One turning vector, and how many steps it has turned
The counts run from 0 to 462.
[130 154 121 135 143  92 156 130  87 164 147 132  82 100 142 103 151 147
 140 120 181  98 116 107 116 120 163 173 139 100 144 167 134 114  90 137
 158 154  93 140  97 124 121 124 166 135 126  64 116 123 114 150 117 165
 160 105  95 121 192 117  97 144 124 115 134 157 122  88 152  86 147 141
 149  91 132 154 178 118 150  86 126 127 127 102 149 112 142  80 141]
93
[119 142 114 114 174 123 126 139  78 159 160 124  70  69 125 105 143 140
 148 140 181 116 147  94  88 104 155 165 145 142 123 143 162 129 114 130
 161 128  94  98  86  97 137 141 166 122  87  90 112 129 114 127 108 146
 106  99 101 149 155 133  91 149 158 102 104 141 156 103  96 116 123 152
 142 125 158 120 181  99 153  93 152 135 116  94 149 127 116  85 123]
169
[103 164 106 119 130 109 123 134  88 183 185 127  94  57 115 124 111 132
 115 137 148  94 165 129 113 105 145 184 144 137 140 148 149  96 101 138
 156 155 138 117 107 115 116 140 163 121 109 100  95 127 127 130  64 149
 140  93 109 149 137 138 104 175 167 134 126 146 144 131 110 113 101 144
 135 124 136  56 164 122 177 120 135 148 132  92 125 119  89 105 154]
68
[139 131 106 129 127 118 132 133  86 167 181 119  72  57 121 117 121 135
 131 104 152 121 126 103  99 110 141 191 130 126 138 149 133 124  99 150
 156 142 136 110  92  97 124 131 179 101 119  85  86 115 147 136  91 175
 134 114  96 119 180 123  98 166 165 123 141 146 117 112 150 114 153 143
 157 107 156  92 173  92 152  92 144 158 101 109 144 117 119 103 129]
85
[113 124  64 115 138 123 150 125  90 193 168 141  77  69 146  79 139 157
 148 119 151 108 137 120 132  91 160 177 138 134 137 148 118  81 100 136
 149 150 132 115 110 119 118 139 162 132  96  79 125 136 117 128  77 164
 137  87  89  99 147 139 118 167 137 139 140 145 101 102 123 115 101 146
 124 113 139  90 173 118 159 120 124 152 141  98 115 105 122 102 165]
343
[149 131  91 122 149  94 144 151  80 184 166 128  54  78 145 113 110 109
 122 131 165 107 127 107 114 125 158 158 131 113 120 172 139 106  98 134
 181 139 121 123  77  86 132 127 166  98 130 115 120 143 114 118 110 137
 125 107  95 141 141 136 105 168 149  98 137 131 155  92 115 122 133 154
 152 141 155  95 164 126 165 100 162 149 105  96 124 129  94  77 119]
267
[118 154  64 107 140 130 140 137  99 186 170 155  81  48 146 113 108 137
 138 129 151 103 182  96 116 115 153 145 144 140 128 149 144 103 108 139
 186 135 104 102  85  90 138 137 163 114  93 101 130 131 123 113  85 140
 117 110 113 124 146 138 110 161 148 129 110 149 130  98 127 138 109 163
 128 127 150  98 176 135 140 127 138 153 131  92 124 141  75 101 149]
118
[103 138 114 151 162 100 149 123  81 180 175 119  61  93 154  89 110 126
 135 164 161 117 148 108 107  96 178 164 155 118 151 132 167 110 125 159
 140 181 122 115 114 124 109 133 151 127 111  99 118 155 106 157  95 125
 138  94  96 148 140 132 131 157 141 133 161 138 142  95 114  93 106 136
 125 114 100 122 172 126 175 112 155 157 155  90 135 127 126  89 157]
209
[110 156  89 127 122 127 152 117  77 162 186 111  94  69 129  96 121 105
 122 133 130 106 144 111  88 103 151 177 139 137 158 144 187 105 118 152
 147 162 141 121 100 126 134 141 174 134 106  99  88 135 123 151  57 168
 148 109 105 137 150 102  92 155 152 131 142 145 141 113 134 106 114 157
 145 114 130  95 178 121 153 119 152 135 124 100 153 123 101 133 169]
148
[119 171 124 143 140 104 153 140  86 167 176 140  83  97 160 101 116 112
 144 145 183 106 150 107 109 139 173 159 167 114 142 157 160 122 128 161
 151 198 108 117 112 132 120 138 155 134 134  96 121 132 109 152  98 146
 157 110  81 129 183 122 146 140 136 140 134 153 145 115 140  87 113 150
 146 106 107 135 179 135 164 119 140 138 153  96 157 130 112  96 139]
289
[ 96 129  75 152 145 111 152 125  86 179 144 116  57  63 144  97 115 169
 160 130 157 113 144 107 137 107 162 163 138 128 137 144 128 100  87 144
 120 137 111 100 106  97 104 137 169 119 117  62 133 142 122 138  81 127
 141 109  99 127 147 141 117 160 141 136 108 144 105  94 126  97 145 134
 124 102 130 133 169  98 156  95 143 143 143 104 141 111 106  92 143]
33
[125 131 117 118 169  92 160 126  87 171 182 128  65  85 146 127 125 124
 137 135 161 133 154  87  93 117 154 146 144 119 139 156 175 110 127 133
 168 148 114 125  78 109 118 147 179 127 129  94 100 147 129 146 102 107
 142 105 115 137 195 138 102 149 153 129 122 130 151  96 108 113 145 153
 160 113 148 135 164 112 176 113 157 159 130 109 150 140 101  94 116]
219
[104 164 120 144 129 118 131 116 103 169 151 135  90  52 103 113 133 148
 115 152 152  89 178 126  87 105 148 165 139 151 148 143 158 118 108 128
 154 143 125 116 100  97 131 140 189 146  83  81 107 129 134 137 100 144
 153 114 114 157 150 112 101 162 160 129 110 151 129 108 113 111 129 167
 129 107 138 119 174 107 164 112 134 120 126  65 164 118  86 104 140]
379
[157 112 100 116 139 135 156 139  61 157 157 140  71  82 123  84 148 126
 116 117 170 121 119 100  98  88 158 134 133 132 124 170 163 103 101 115
 169 134 138 122  95 110 141 136 174 111 109 105 124 135 122 126  85 172
 146 108  85 128 149 136 101 170 162 101 132 147 145 114 100 109 106 167
 142 120 145  98 169 114 156 100 149 136 116 100 139 115  78 113 123]
413
[153 128  80 118 140 100 139 150  81 189 167 125  59  70 143 111 108 117
 123 122 155 109 131 107 122 113 158 159 127 112 119 169 135  97  93 128
 177 139 129 119  76  83 126 128 163  95 128 111 116 138 117 122 102 145
 127 107  98 136 139 138 101 173 156 105 136 132 143  91 119 126 130 149
 152 139 155  86 166 126 156 102 158 153 111  98 116 127  91  81 123]
266
[107 156  82 158 140 141 147  90  78 168 177 132  54  68 154 108 120 136
 146 133 158 110 165 108  99 101 164 161 147 129 155 155 159 106 112 139
 132 130  96 119 108 120 112 137 174 119 109  69 105 117 113 140  93 157
 138 103 107 117 175 117  94 144 132 148 162 138 108 114 148 113 135 149
 136 115 131 143 180 122 158 121 133 139 130 131 150 136  97 118 151]
359
[150 167 124 104 131  98 150 163  80 165 158 161  94  95 140 118 124 123
 103 137 178  94 150 110 123 133 173 138 148 101 122 182 157 102 113 128
 198 170 113 141  89 121 139 124 155 127 127 116 129 128 106 135  97 149
 165  96 105 135 163 139 110 176 153 117 127 153 164 107 122 105  99 157
 153 110 109 101 174 153 164 119 129 140 149  87 121 140  89  87 133]
58
[142 155  85 118 110 106 159 140  97 151 155 135  98  83 147 101 116 143
 117 116 130  87 123  92 128 108 159 166 130  95 157 152 152 101  76 153
 186 161 116 133  87 126 119 110 161 125 122  72 120 132 113 151  73 171
 157 118 102 120 149 119  95 167 127 120 136 166 127  95 162 106 106 142
 130  94 110 119 184 121 128  98 117 134 132  95 118 135 128  98 171]
324
[129 132  96 151 127 119 130 122 100 164 180 113  56  53 131 115 111 136
 143 113 147 115 136 111 107 125 142 203 134 129 145 151 138 113 105 168
 139 149 136 103 101  93 103 123 179 116 119  73  92 127 138 143  91 158
 136 113  94 112 172 118 103 165 149 138 143 146 119 114 148 105 150 138
 148 107 131 111 181  85 157 103 145 154 103 109 147 129 128 100 140]
83
[141 125  73 116 151 106 168 128  73 163 147 119  66  99 153  81 136 136
 130 130 152 113 107  88 124  88 167 156 136  95 141 158 170  89  99 135
 159 140 104 138  83 118 130 121 144 130 108  83 123 141 100 150  83 147
 134  92 117 124 142 130  77 160 123 112 135 140 139  74 136  97 113 135
 136  99 108 130 175 130 141 107 142 144 136 110 121 130 133  85 168]
405
[ 95 174 111 144 130 122 131 113  95 169 154 124  91  52 111 110 125 137
 119 157 144  86 179 124  93 104 152 170 137 152 145 142 166 117 115 131
 147 141 124 116 101 100 131 138 184 143  82  83 108 127 124 142  89 147
 151 110 114 159 142 105  92 161 154 130 111 150 131 110 113 111 126 164
 133 113 131 114 177 113 159 109 141 114 125  71 161 120  85 112 147]
378
[125 144  86 139 129 142 142  98  85 167 172 144  63  55 137 112 127 148
 137 122 154 117 166 108  98  93 159 154 133 133 151 164 151 109 110 125
 152 123 115 120 102 109 120 137 189 112 105  68 104 110 129 134  97 164
 154 111 112 109 190 116  93 154 152 147 156 139  98 112 149 120 149 159
 146 105 142 129 178 117 158 119 126 145 121 122 149 130  83 129 139]
361
[148 125  84 150 120 149 146 113  95 145 146 142  48  52 137  97 113 145
 135 125 145 100 155  95 105  99 152 140 126 134 140 158 154 106  83 129
 165 125 122 104  90  96 113 119 190 105 106  63 135 131 124 136  90 157
 140 129  98 128 150 116  97 168 145 122 127 147 122 107 123 127 132 155
 123 114 135 145 190 100 142 101 140 126 108 103 150 144  81 109 122]
182
[117 153  97 120 143  93 142 138 100 159 184 108  75  76 161 117 102 128
 145 137 141 108 140  98 118 121 154 203 137 106 155 136 153 105 110 167
 167 176 120 108  93 130  98 125 143 122 131  83  96 142 101 157  75 139
 132  94 103 115 163 124 103 158 135 143 144 146 140  98 141 105 121 127
 150 107 114 113 176 111 160 105 139 153 127 110 115 149 151  88 162]
79
[124 149 122  98 147  85 143 146 105 165 184 130  96  89 154 122 117 145
 127 137 149 113 139  99 114 110 161 189 138 101 152 139 140 108 108 152
 188 180 120 119  91 142 102 129 147 119 133  84  99 138 110 156  85 142
 139  89 103 118 178 141 111 163 147 133 146 153 137 100 137 108 107 131
 148 100 122 108 173 115 168 101 129 161 143 107 101 142 154  83 152]
77
[106 157 132 126 156  93 129 135 102 186 190 135  84  72 123 136 119 126
 119 138 163  92 175 126  98 130 131 176 150 141 146 155 144 102 102 148
 167 153 124 119 100 110 107 141 181 141 118  88 100 138 128 136  95 124
 142 102 105 144 165 142 110 165 150 131 120 147 154 127  97 120 114 156
 137 123 154  93 162 106 192 111 139 143 129  90 141 126 103  83 129]
71
[149 137 101 137 152  88 143 147  77 185 167 126  52  90 145 113 116 107
 124 133 176 105 129 110 109 129 161 155 136 107 123 173 145 109  99 139
 176 141 110 127  82  90 131 124 165 106 138 113 121 139 110 122 120 135
 129 110  92 144 147 136 109 164 142  97 144 134 158  89 112 118 133 156
 145 140 151 111 163 128 167  95 164 148 114  93 134 127  98  70 113]
268
[121 138  97 130 134 134 133 124 103 152 142 128  65  65 144  76 140 158
 161 134 158 117 140 104 113 114 160 191 147 135 133 143 152 105 130 150
 126 167 124  99 107 111 122 129 155 142  79  64 116 129 122 155  97 163
 140  91 100 112 173 114 103 155 143 139 117 145 126  98 130  91 122 130
 132  87 101 128 193  99 151 117 131 138 137  94 155 121 144  97 149]
162
[140 138 112 124 132 110 152 138  72 136 159 122  71  87 155 103 122 144
 133 131 161 135 116  86 110  93 181 155 144  88 137 154 176 116 122 136
 154 169 118 121  93 128 124 123 143 102 129  91 103 124 114 163  79 158
 159  95 105 120 185 121  95 162 162 126 144 141 131  94 153  81 137 124
 162  83  95 130 177 129 155 105 140 155 140 118 124 138 124 110 143]
225
[127 168 125 125 154  86 147 139  89 156 168 134  90  93 121 134 125 129
 115 131 163  84 154 104  91 126 137 156 137 109 149 158 162 123  80 151
 197 130  83 135  77 115 123 127 178 135 128  79 115 136 120 137 106 137
 136 124 108 150 161 134  85 159 133 101 120 163 164 106 131 119 122 167
 139 115 148 138 169 110 154  76 139 131 117  92 152 144 108  78 139]
318
[133 125  63 127 146 109 165 123  69 159 142 114  52  93 159  81 134 132
 135 130 149 111 110  92 122  98 167 159 134 106 139 162 174  83 103 139
 144 135 107 135  84 115 128 124 148 130 108  80 124 140  99 151  82 147
 136  95 114 121 135 128  75 162 123 117 135 136 141  75 129  95 117 141
 135 109 105 132 175 126 144 110 146 135 131 113 134 134 127  93 168]
406
[107 113 101 136 151 114 153 110  83 182 183 124  66  63 126 107 118 152
 126 129 140 135 146 107 104  73 160 153 140 129 153 134 148 101 108 135
 139 143 143 111 107 113 110 147 178 108 107  88  94 133 150 145  64 142
 145  98 112 138 164 140 116 164 170 141 148 132 108 115 126 103 135 138
 135 103 136  98 160 105 174 116 143 170 137 113 133 115  90 116 146]
214
[131 158 121 105 141  96 164 155  80 171 183 145 103  93 155 111 124 110
 129 134 176 116 147 101 103 129 172 141 148 117 131 164 159 119 125 137
 187 191 124 122  95 137 132 148 162 118 141 114 119 139 109 134  85 147
 160 108  77 131 189 128 138 150 152 128 124 151 149 106 128 103 111 163
 165 117 142 116 172 142 159 114 146 142 145  94 135 125  89 109 131]
286
[116 128  75 110 159 121 145 131  86 184 183 132  59  69 150  97 129 124
 157 125 167 117 157 111 101 123 149 172 137 154 125 157 146 102 120 137
 159 144 123  98  93 108 127 150 169 128 107 104 122 145 108 116  95 135
 118 100  89 108 151 140 116 154 140 128 129 136 139 102 100 132 107 173
 138 140 167 104 167 110 169 116 156 145 122  91 130 127  97  99 136]
347
[141 150 118 145 109 108 156 125 116 163 149 122  90  70 159  95 116 136
 121 146 139  93 136 103 131 104 161 165 136 108 154 147 143  91  97 146
 149 191 136 125 103 126 102 125 176 130 122  50 114 139 117 171  90 161
 171 106 100 146 175  97 114 156 134 140 119 148 119  96 140  85 136 124
 132  94 112 135 198 114 153 112 120 128 137  91 148 119 128  93 137]
14
[109 145  96 134 150 102 156 124  93 197 159 145  75 103 152  75 142 134
 140 135 175  87 133 119 125 118 158 176 156 120 146 152 133  91  98 155
 142 166 101 138 108 124 121 128 160 161  99  72 134 141 108 143 111 153
 133  92  92 126 151 132 120 150 109 126 139 151 130  98 123  98 101 143
 113 114 124 121 181 127 160 117 128 138 149  90 143 107 139  70 163]
339
